In the rows, 128 means zero.
One turn moves each row of this set onto another row. After a few examples, where does it send each row asked below?
Potef: [136 100 120 136 122 159  85 149 136 131 105 133 118  93 149 138 136 116]
fabuz: [135 120 160 100 130 139 100 138 125 121 109 141 124 117 116 113  97  94]
vule: [124 120 136 137  99 165  70 151 132 166 112 167 110 111 132 129 132 116]
Legoz: [139 123 160 100 122 132  95 127 107 122 128 137 124 119 114 113  92 102]
kebe: [117 112 152 105 129 141  85 137 128 156 135 184 140 105 162 120 127 127]
rotik: [137 117 146 109 123 133  68 148 107 158 156 154 129 104 161 119 119 139]
fazit: [142 106 117 131 102 166  80 152 121 168 142 150 119 104 148 117 122 114]
gofom: [116  95 122  98 120 143  68 159 131 140 127 141 110 104 149 137 110 147]
kar: [120 120 137 137  97 163  79 134 128 163 119 176 114 111 132 129 132 117]
zukat: [117  91 115  94 119 147  82 152 132 141 132 141 122 101 157 134 106 143]
bal: [130 112 130 136 107 146  83 106 108 131 130 155 116 101 139 140 139 131]
lalot: [121 105 133 132 123 157  75 126 126 125 106 160 110 106 138 143 145 122]
Lito: [132 122 161  97 132 140  94 128 115 117 117 151 123 121 114 114  98  98]
fon: [118 125 163 123 115 137  88 157 147 160 108 167 137  96 149 128 123 126]
zozav: [130 101 127 132 124 160  77 140 136 128 100 148 113 101 143 142 141 118]
Kofes: [129 130 161 128 108 133  80 169 141 164 111 151 135  91 148 127 119 132]
sona: [112 101 125 105 101 138 107 126 135 149 130 152 135  95 150 134 104 146]
paza: [112 106 133 108 112 138  62 157 129 137 117 145 105 109 138 147 113 151]
ziv: [125 111 133 133 115 149  76 110 113 129 115 163 111 108 137 142 144 127]
Bab: [138 126 158 126 109 128  71 170 125 163 126 138 130  93 150 125 116 138]
Kepe: [106 113 141 114 101 131  69 146 128 141 112 152 110 108 129 147 112 156]
zazo: [140 123 151 119 115 129  65 162 111 159 146 142 127  97 156 121 114 138]
govi: [144 125 158 103 123 133  97 133 112 122 127 130 125 115 115 111  92 102]
lofil: [105 117 141 117  93 129  85 133 131 144 115 155 118 104 131 146 111 156]
Pob: [131 112 163  95 132 144  92 139 109 121 119 153 128 122 115 120  97  96]
bolin: [134 118 166  97 126 139  91 135 100 121 124 152 126 121 110 121  98  99]
danak: [141 111 122 137 103 145  91 112 108 137 136 138 123  93 145 137 133 132]
Lefov: [135 114 130 135 103 167  67 161 129 165 118 155 108 108 135 128 129 114]
gaf: [146 122 160 105 122 136  98 142 117 124 119 128 124 113 115 114  91  97]
gano: [145 108 118 139 104 150  95 128 118 136 130 127 127  88 148 135 128 125]
Lutu: [141 121 164 105 119 139 104 144 109 127 122 134 136 107 114 117  88  98]
sudid: [126 113 148 105 129 138  78 138 115 156 151 171 135 108 163 118 124 132]
fereb: [139 117 163 101 122 142 105 148 117 123 115 135 135 108 115 118  88  94]
Guf: [115  94 117  97 111 144  98 140 134 145 134 145 132  95 158 131 104 141]
gedu: [140 124 165 103 113 136  99 137 101 125 125 137 134 111 111 119  91 101]
roneb: [133 113 161  95 132 147  94 145 115 119 113 149 129 118 115 120  98  93]
toba: [138 110 122 133 106 170  71 164 127 164 129 146 113 105 145 122 125 113]
geben: [130 113 125 133  95 162  91 124 120 169 143 168 126 106 145 121 124 116]
tadot: [140 119 161 101 126 139  97 143 125 121 110 130 126 114 115 112  92  94]
Mitob: [136 113 162  99 129 146 100 148 119 123 111 141 135 111 116 119  95  91]
Goni: [123 120 133 135  95 159  87 124 122 169 132 178 122 109 138 126 131 118]
Zeger: [132 119 162  98 134 141  96 133 122 119 110 147 123 120 114 114  98  95]
Sike: [104 113 134 113  92 131 102 124 132 147 123 155 131  97 138 139 108 151]
Zet: [144 103 117 138 112 155  92 140 130 134 117 124 124  88 150 135 131 120]
met: [114 116 157 115 125 140  91 143 143 158 117 181 142 103 157 123 127 125]
zuz: [137 122 166 102 120 136  93 133 100 122 128 145 129 117 109 121  93 102]
Butot: [137 122 162  99 127 136  93 126 109 120 125 146 123 122 114 114  97  99]
tef: [139 108 119 131  97 164  87 137 117 167 148 157 126 104 149 116 121 115]

zuz turns into bolin
Guf turns into sona
Bab turns into zazo
Now find these:
govi turns into Legoz
tef turns into geben
ziv turns into lalot

